In the rows, 128 means zero.
The rows of R fall into a few groups, and each row is roughly a mix of its group's hidden directions.
R (94 x 10):
[[104 139  52 142 113 107 123 147 129 119]
 [ 58 127 109 166 141 130 134 145 105 124]
 [130 134 151 142 155 116  51 122 115 135]
 [136 100 140 129 123 118  49 118 127 146]
 [143 126  93 179 147 153 121 169 142 156]
 [175 106 147  78 121 120  91 100 127 133]
 [165 122 154  96 175 146  91 131 118 154]
 [101 106 158 131 129 145  72 151 136 167]
 [111 162 131 146 117 136 146 130  67  87]
 [119 137 114 134 165 164 175 172 104 132]
 [ 94 111  96 117  90 142 184 147 136 129]
 [ 92 171 110 146  91  96 146  96 116 116]
 [108 131 128  85 103  85 117 105 115  81]
 [187 172  97 125 128 132 113 145 152 143]
 [130 124 123  94 155 142 100 154 175 172]
 [148 144 189 136 171 131  94 114 119 136]
 [124  89 110 128 131 117 102 136 188 165]
 [134 169 152 150 174 161 128 166 144 137]
 [164 153 114 119 164 144  82 157 112 157]
 [108 154 108 155  91  98  81 111 153 138]
 [123 113  95 125 116  96  60 130 104 119]
 [150 109  69 100 113  88 124 121 116 104]
 [ 88 159  93 177 128 131 153 157 129 124]
 [157  99 167  85 117 108  99  95 112 122]
 [149 170 151 141 137 150 189 136 148 138]
 [165 108 177 119 148 159 104 140 150 158]
 [117 142  86 133 107  80 136  90 106  97]
 [107 182 137 170 149 111  87 116 123 124]
 [132 120 108 193 122 130 137 126  77 112]
 [132 139 145  74 105  95  95  99 149 110]
 [126  74  88 100 100 143 141 159 138 142]
 [142 171 136 147 122  85 111  76 126 108]
 [137 120 102 102 148 115  56 137 128 150]
 [175 102 152  79 122 122  97 100 132 132]
 [106 118 115 140  78  84 119 107 151  91]
 [186 184 108 132 129 127 117 150 137 142]
 [162 110 150  96 104  90 110  87 144 107]
 [196 126 148  93 125 132 131 114 165 132]
 [ 58 130 119 167 150 127 133 143 105 124]
 [134 140 151  73 159 136 141 120  76 118]
 [154  86 151  84 124 112  98  90 143 120]
 [111 131 138 164 109 149 179 142 176 136]
 [141 165  98 166 117 133 152 155 104  85]
 [186 123 171 119 135 136  94 115 156 141]
 [178 110 155 112 129 107  79  97 134 133]
 [117 115 111 117  90  95 160  80 105 103]
 [ 93  81  91 141 146 116 150 143  91 116]
 [125 109  79 122 131 103  76 151 160 136]
 [126  95 141 105  74 100 129  88 124 103]
 [ 67 123  89 143 121 126 118 169 148 129]
 [ 98 179 112 167 165 136 119 160 127 130]
 [128 194 113 143 102  89 133 104 122 119]
 [ 88 118  92 126 121 153 175 171 128 134]
 [118 144 177 134 117 150 184 106 104 117]
 [104 123 194 119 142 126 161  97 105 124]
 [133  78 182 101 121 152 145 110 109 133]
 [ 99  70 155 128 133 161 168 139 135 124]
 [118 109  83 105 117 136 188 154 122 114]
 [143 171 116 149 171 157 130 169 128 154]
 [110  89 135 113  79  95 119  93 118 101]
 [166 128 144 155  84 103 133  89 159 109]
 [177 153 167 118 140 156 116 117 151 165]
 [ 94 159 106 144 115 103 164  99 101  93]
 [170 103 168 112 125 114  85  89 124 129]
 [137 127 128 103 161 152 106 155 168 178]
 [140 101 124  86 149 120 100 131 177 165]
 [ 91 104  74 125 124  93 109 147 116 100]
 [119  73  79 139 149 107 101 142 126 143]
 [150 120 176 122 142 181 144 154 153 147]
 [170 150 112 128 134  93 146  83 115  90]
 [109 141 108 132  95  96 146 124 108  66]
 [116 159  78 163 136 104  90 156 121 123]
 [174 114 182 117 147 137  89 114 137 143]
 [142 162 135 159 100 128 169 120 102  81]
 [ 85 179  99 162 116 127 157 138 138 118]
 [175  99  98  90 115  92 109 113 126 112]
 [156  94 158  83 133 116  87 100 117 129]
 [145  97 116 135  94  81 110  95 164 112]
 [177 116 158 114 145 111  74 105 128 131]
 [112  85 174 108 112 165 163 127 122 143]
 [173 100 137  82 106 115 102  95 146 124]
 [160 103 170 116 147 163 107 152 151 160]
 [ 96 132 168 155 190 109 132 130 129 115]
 [107 158 128 145 118 149 201 133 145 128]
 [ 90 171 138 145 102 111 170  99 108 120]
 [145 155 145 103 152 165 138 156 170 163]
 [100 100 136 125  75 101 151  94 128  98]
 [163 180 164 120 164 144 144 130 119 153]
 [136 124 104 165 151 161 136 170 157 166]
 [108  90 150 122 130 152  75 157 130 162]
 [114 100  88 196 124 126 119 143 115 133]
 [ 91 145  72 139 108  97 148 119 110 104]
 [151 182 137 138 160 148 124 159  96 156]
 [ 69 125 122 115 141 139 165 151  89 111]]
One row of each group comes first, with its name. Which group is each row after those in?
[149 110 103 117 126  99  61 121 153 142] | <34>
[168 157 178 125 141 108 160 109 155 116] | <102>
[125 169 123 153 157  92  82 107 106 110] | <71>

[136 147 155  67 126 111  87 101 117 121] | <34>
[111  69 118 108 117 136  87 155 125 159] | <71>
[ 85 137 178 144 148 131 166 121  95 124] | <102>
[ 98 121 135 145 164 172 137 153  98 168] | <34>
[121 161  95 154 107 119 150 152 107  75] | <34>
[109 166 187 147 152 144 152 111 111 117] | <71>
[172  90 159 102 111 115 114  83 123 123] | <71>
[105  76 156  95 119 115 109  87 112 118] | <102>
[138 133 161  80 136 137 117 121 180 163] | <34>
